One vector is turned by the same rotation once a step. Each row is the vector after some number of steps, and that number follows the row.
The counts run from 0 to 824.
[-9,-20,0,11,1,17,5,-36,-27,-12,31,-20,-8,-19,9,13,-26,3,-4,-2,1,9,-5,30,-5,5,-1,6,-12,12,4,0,-7,-4,13,-8] | 405
[0,9,23,-2,-18,28,-6,-31,-20,5,-9,-9,1,-12,0,3,-5,-31,1,-19,-4,8,-15,-10,3,-33,-2,1,-13,-15,-9,11,-4,-8,14,13] | 413
[-8,14,9,-11,1,12,12,-12,-18,-1,19,-8,-1,-27,19,-1,1,-29,-7,-11,-6,13,-7,23,9,-24,-12,-1,-17,8,-14,4,-22,-2,12,28] | 376
[4,-7,-8,1,15,-2,5,39,20,-9,17,19,7,-17,20,7,7,-1,3,32,6,-7,-4,23,-18,12,-9,-3,1,-7,-16,7,3,-4,-17,-5] | 500
[1,-11,10,12,5,5,-2,-34,-19,-11,15,-17,10,1,13,12,-10,-13,-2,-37,-1,-12,-21,-2,-12,-6,10,-3,1,22,-25,13,-6,-11,-10,-1] | 443
[-14,-2,-1,1,11,0,11,-13,-9,-15,31,-13,6,-5,36,6,2,-30,2,-15,-3,-16,-5,4,-8,3,-7,13,-4,3,-26,25,-14,-9,-14,8] | 675
[12,2,10,8,-4,-3,1,-35,-14,-2,28,-9,10,-15,26,4,-21,12,7,-18,6,-24,-10,25,-5,-12,-2,17,-5,7,-4,3,3,-23,0,-23] | 368
[23,-6,-4,19,3,-27,-8,5,19,3,14,6,6,-16,-13,6,-14,35,-18,3,6,-4,-4,23,-6,3,-6,-13,19,12,6,4,5,-16,-8,-23] | 93
[-1,20,-1,10,-23,-25,-3,-25,2,11,9,-9,-3,-8,-4,1,9,-18,-9,-26,2,-2,10,-21,10,-10,-13,10,16,-21,17,32,-1,-18,-4,-10] | 521
[15,13,18,5,-5,21,-14,17,19,10,-24,17,1,-8,-27,-6,-1,-13,-24,12,-7,22,-9,-5,5,-21,-14,-16,3,-15,10,5,-6,1,14,13] | 688
[2,4,21,12,11,11,-3,-30,-18,1,26,-19,32,13,16,-14,-17,-5,3,-15,9,-5,-17,6,-3,14,-10,3,-5,13,12,4,22,-7,9,-8] | 439
[10,18,9,18,-6,-7,1,13,14,8,7,13,5,5,-27,-1,-2,5,-13,17,14,29,8,8,9,15,-7,-7,13,-2,48,2,19,-6,2,-7] | 659
[19,-10,10,7,2,3,-12,9,1,6,15,-2,30,-19,8,-15,-14,25,0,12,13,-9,-23,18,-16,10,-22,-17,4,-6,-5,0,28,-6,4,-21] | 468
[27,7,21,9,3,18,-12,26,28,-4,-18,28,0,-1,-11,13,-11,7,-6,32,1,-3,-12,17,-8,-21,9,2,-4,-6,7,-10,-4,-10,-5,-9] | 461
[22,20,9,11,-16,-31,-3,8,14,16,10,14,16,-13,-15,-5,-4,25,-8,1,14,2,-4,11,3,1,-11,-14,18,-2,19,5,26,-19,-5,-19] | 91
[-11,-8,-11,12,10,-6,7,-19,-16,-4,46,-17,10,-15,20,-7,-14,2,-4,-2,5,5,4,24,1,28,-22,6,-2,5,14,11,8,-1,6,-10] | 705
[-14,14,-1,2,2,-10,4,-19,-7,-2,20,-15,6,-2,14,-2,12,-37,-8,-31,-7,2,-2,-15,7,-8,-17,0,11,1,-12,34,-18,-6,-4,19] | 447
[6,-7,-15,25,-4,-26,-1,-10,13,-7,12,1,-15,-10,-29,26,-6,13,-23,-5,2,12,10,9,-1,9,9,-8,23,10,15,16,-10,-15,-13,-16] | 21
[17,24,10,14,-17,-34,-3,0,8,13,6,7,13,-7,-24,-4,4,10,-13,-16,12,12,0,-3,6,3,-11,-17,25,2,21,14,21,-18,-4,-9] | 623
[18,17,18,2,-12,15,-6,17,14,7,-11,25,-9,-21,-10,6,-9,-1,-4,35,2,13,0,22,6,-26,-4,5,-12,-20,22,-9,-1,-11,8,-6] | 762
[-11,21,15,11,-7,11,4,-29,-6,-3,7,-7,-6,14,-9,5,-1,-40,-12,-16,-3,21,7,-15,13,-9,-2,15,2,-6,29,19,-9,-8,5,13] | 484
[-1,20,10,17,4,-5,-4,-26,14,3,9,-4,-6,12,-14,0,-7,-18,-26,-6,-9,10,17,-4,20,-11,-6,20,7,-2,42,14,-17,-14,8,0] | 255
[5,23,10,-4,-22,-5,-5,17,14,10,-13,17,1,-7,0,0,21,-28,0,0,4,3,-3,-23,2,-18,-8,-2,11,-35,-2,27,6,-15,-13,5] | 722
[-1,-2,5,-4,5,12,2,22,1,-10,0,3,10,-9,18,5,17,-33,3,-6,-1,-2,-21,-12,-18,-8,-4,-13,-1,-5,-40,23,-9,-3,-15,24] | 344
[6,15,18,2,-3,25,-14,17,15,6,-16,9,6,-3,-20,-10,7,-26,-22,10,-7,24,-12,-13,5,-18,-17,-18,2,-15,6,11,-5,4,11,25] | 384
[-7,-16,7,17,14,21,-7,-23,-12,-3,25,-24,23,12,8,-12,-15,-7,0,-5,8,4,-11,-2,-11,28,-17,-1,-3,0,10,14,21,4,10,-13] | 741
[-8,-2,-2,12,21,-13,13,-1,-10,-9,41,-13,26,7,18,-4,2,-7,-3,-15,12,7,-9,9,-10,32,-13,-13,8,21,-8,19,12,-3,-9,5] | 474
[22,-1,10,6,-6,22,-14,21,23,2,-15,23,-9,-22,-10,11,-12,7,-7,39,0,8,-5,19,-6,-19,-5,1,-5,-21,11,-7,-1,-8,3,-14] | 763
[14,-12,12,6,19,35,-9,21,21,-12,-4,15,2,-7,10,9,-12,0,-2,38,-4,-6,-15,26,-15,-14,2,7,-15,-5,-5,-8,-10,-2,-4,-7] | 232
[-6,-27,2,16,11,26,3,1,-16,-15,15,-5,8,0,-10,17,-11,-3,-2,10,11,25,-18,13,-23,30,7,-23,-1,15,-5,3,13,8,-1,-2] | 508
[7,6,3,3,-18,3,5,17,-8,3,-5,13,-9,-31,-25,14,8,-5,-13,4,8,40,-13,11,-6,-8,0,-40,8,5,-12,4,0,1,2,18] | 47
